Each row has a name. Each piece below is followed by the name of the row it came from, unless a question asks for something else. Each question is about the rows just above it. Places in a row count from 0.

Columns, left to right: G H R L Y E J C P U
[128 130 135 148 166 168 171 171 172 172] -> k101
[128 128 130 129 129 127 172 133 144 160] -> k872
[129 163 131 130 170 146 163 168 171 163] -> k639
[129 133 141 164 170 170 171 172 172 172] -> k133
[129 129 131 130 132 146 163 168 149 163] -> k336
[129 129 131 130 170 146 163 168 171 172] -> k290
[128 128 131 130 135 155 166 171 172 172] -> k450
[129 129 131 130 132 146 163 168 171 171] -> k119
[136 171 172 173 171 170 171 171 172 172] -> k789
[129 131 138 157 169 169 171 129 172 172] -> k895
Where in the named rows is [149]? -> k336, 8
Row and place of [173] in the named rows: -> k789, 3
Which column holds this, read top down? [130 131 141 131 131 131 131] -> R
How many times does k789 hold [171]? -> 4
q: [129 133 141 164 170 170 171 172 172 172] -> k133
How many times does k639 hold [163]? -> 3

Columns, left to right: S F T K M Q V N
[128 102 126 122 124 123 149 153] -> k328
[ 99 156 143 119 125 127 151 158] -> k741
[ 99 128 143 127 125 127  95 144] -> k935
[ 90 143 165 113 122 123 143 123] -> k835
Places of [127] in row k935: -> 3 5
Times [143] occurs in k835: -> 2
[144] is at row and place -> k935, 7

Columns, left to right: ratot Dogo gizo ror Fevel zil ler
[162 124 118 126 125 165 118] : k724
[136 148 117 117 117 136 148] : k480
[158 122 142 142 142 116 142] : k301
[131 108 144 121 122 131 145] : k523
[109 130 107 160 161 107 109] : k79
[139 141 144 116 139 139 139] : k626
[ 92 132 139 172 173  89 134] : k367
At which places does k626 hold [139]? -> 0 4 5 6
How many times does k480 hold [148]? -> 2
Places of [142] in row k301: -> 2 3 4 6
[122 161 139 173] is in which column, read top down? -> Fevel
Where in the named rows is [121]? -> k523, 3
How many times does k480 hold [117]? -> 3
Every place of [107] in k79: -> 2 5

Columns, left to right: Z A W D X
[170 122 122 170 170] = k546
[117 122 125 121 124] = k380
[157 107 105  94 106] = k866
[171 171 173 108  92] = k466
Where in the named rows is [125]? -> k380, 2
Times [170] occurs in k546: -> 3

Columns, left to right: Fuge ris regik nor zaler
[157 139 137 138 115] = k932
[160 120 110 136 122] = k476
[135 135 136 136 135] = k136
[154 133 117 118 118] = k781
[172 166 174 172 172] = k595
[137 110 136 117] is in which column, read top down? -> regik
At which places does k136 hold [136]? -> 2 3
[136 136 118] is in which column, read top down? -> nor
Count of [172] in k595: -> 3
q: [135 135 136 136 135] -> k136
Times [135] occurs in k136: -> 3

Columns, left to right: dek depo Zuv gib Nidu
[167  89 169 152 135] -> k209
[122 134 114 151 132] -> k930
[131  87 108 123 128] -> k870
[111  95 114 135 124] -> k100
[134 118 143 117 125] -> k561
[117 150 150 117 117] -> k414
[167 128 111 119 102] -> k839
[121 121 121 119 121] -> k581
How many times does k414 hold [118]? -> 0
[143 150] is in which column, read top down? -> Zuv
Count of [121] in k581: -> 4
Which column holds [122 131 111] top down? -> dek

Columns, left to right: tuzir Vip Lodus tob Sok tevo
[129 108 111 133  96 145] = k568
[133 114 129 126 131 116] = k394
[148 101 141 108 134 137] = k314
[145 113 120 140 115 131] = k218
[129 132 108 130 115 152] = k216
[115 120 148 115 120 115] = k799
[134 133 117 102 125 124] = k362
[116 134 122 138 159 116] = k143
[148 136 102 110 125 111] = k598
[128 114 120 100 101 121] = k899
[140 138 113  93 134 120] = k922
Row and place of [126] in the named rows: -> k394, 3
Places of [115] in row k799: -> 0 3 5
Which column holds [116 148] top down? -> tuzir
Which column holds this, read top down? [129 133 148 145 129] -> tuzir

Columns, left to right: zuz bor mumar rav sokip vaz
[135 149 163 176 111 115] = k997
[132 131 133 174 132 104] = k108
[140 134 121 159 121 121] = k586
[118 114 112 129 114 109] = k116
[125 130 105 144 125 128] = k12
[117 173 123 121 132 132] = k685
[125 130 105 174  99 115] = k502
[130 139 123 136 141 134] = k258
[120 117 105 139 116 112] = k72
[113 140 160 139 139 125] = k940
[112 125] is in which column, read top down? -> vaz
[134 114 130] is in which column, read top down? -> bor
Every place of [174] in k108: -> 3
Row and place of [159] in the named rows: -> k586, 3

Columns, left to right: dov mola mis suvel dufe
[122 115 120 134 105] : k802
[127 123 129 122 121] : k522
[122 124 120 149 130] : k118
[132 138 153 131 163] : k884
[121 114 134 121 132] : k819
[133 121 134 136 133] : k739
[121 114 134 115 138] : k335
[128 131 123 144 135] : k488
Which column holds [121 136 115] top down? -> suvel
q: [133 121 134 136 133] -> k739
At which places does k819 hold [121]? -> 0 3

Columns, left to right: dil Badut vinep Zavef
[100 142 151 127] : k453
[122 135 129 145] : k95
[122 135 124 123] : k705
[ 96  98 117  87] : k376
[ 94 138  94  94] : k348
[125 131 109 137] : k944
[146 151 140 112] : k276
[ 96 117 117 128] : k157
Which column holds this, read top down? [142 135 135  98 138 131 151] -> Badut
Times [94] occurs in k348: -> 3
Places of [128] in row k157: -> 3
Where in the named rows is [124]? -> k705, 2

Columns, left to right: kapi pon mev kiz kesed busi nav
[105 139 124 122 166 118 105] : k194
[ 98 167 106 125  98  98 116] : k564
[145 129 129 121 116 128 138] : k591
Every place of [98] in k564: -> 0 4 5
Places of [166] in row k194: -> 4
Where in the named rows is [106]? -> k564, 2
How many times does k591 hold [129]? -> 2

Columns, left to right: tumaz pemu Dat filin
[133 106 121 166] = k567
[127 141 145 116] = k42
[124 145 134  99] = k953
[132 132 132 132] = k355
[128 117 126 107] = k50
[132 131 128 132] = k662
[129 144 142 111] = k469
Places of [116] in row k42: -> 3
How many times does k355 hold [133]? -> 0

Columns, left to right: Ner gos femon Ralug kes Buko
[134 140 141 151 130 122] = k112
[175 140 141 151 130 122] = k623
[175 140 141 141 137 129] = k467
The row with [134 140 141 151 130 122] is -> k112
[137] is at row and place -> k467, 4

Columns, left to right: Tosak Nari Mipov Bisu
[127  94 130 130]  k420
[128 130 133 126]  k256
[ 96 112 164  98]  k553
[127  94 133 132]  k360
[ 90 129  93 113]  k298
[ 90 129  93 133]  k246
[136  97  97  97]  k388
Times [97] occurs in k388: -> 3
Every place of [96] in k553: -> 0
Every place of [97] in k388: -> 1 2 3
[132] is at row and place -> k360, 3

Columns, left to right: novu Lani Lelu dutu Vubav Far Meno
[112 166 123 172 154  91 122] = k700
[152 152 122  93 105 131 165] = k837
[ 93 160 114 107 160 103 142] = k83
[148 160 160  86 159 159 159] = k436
Where in the named rows is [123]? -> k700, 2
At which places does k700 hold [91]? -> 5
Row and place of [103] in the named rows: -> k83, 5
Row and place of [166] in the named rows: -> k700, 1
At which places does k837 hold [122]? -> 2
Which column holds [122 114] top down? -> Lelu
Places of [159] in row k436: -> 4 5 6

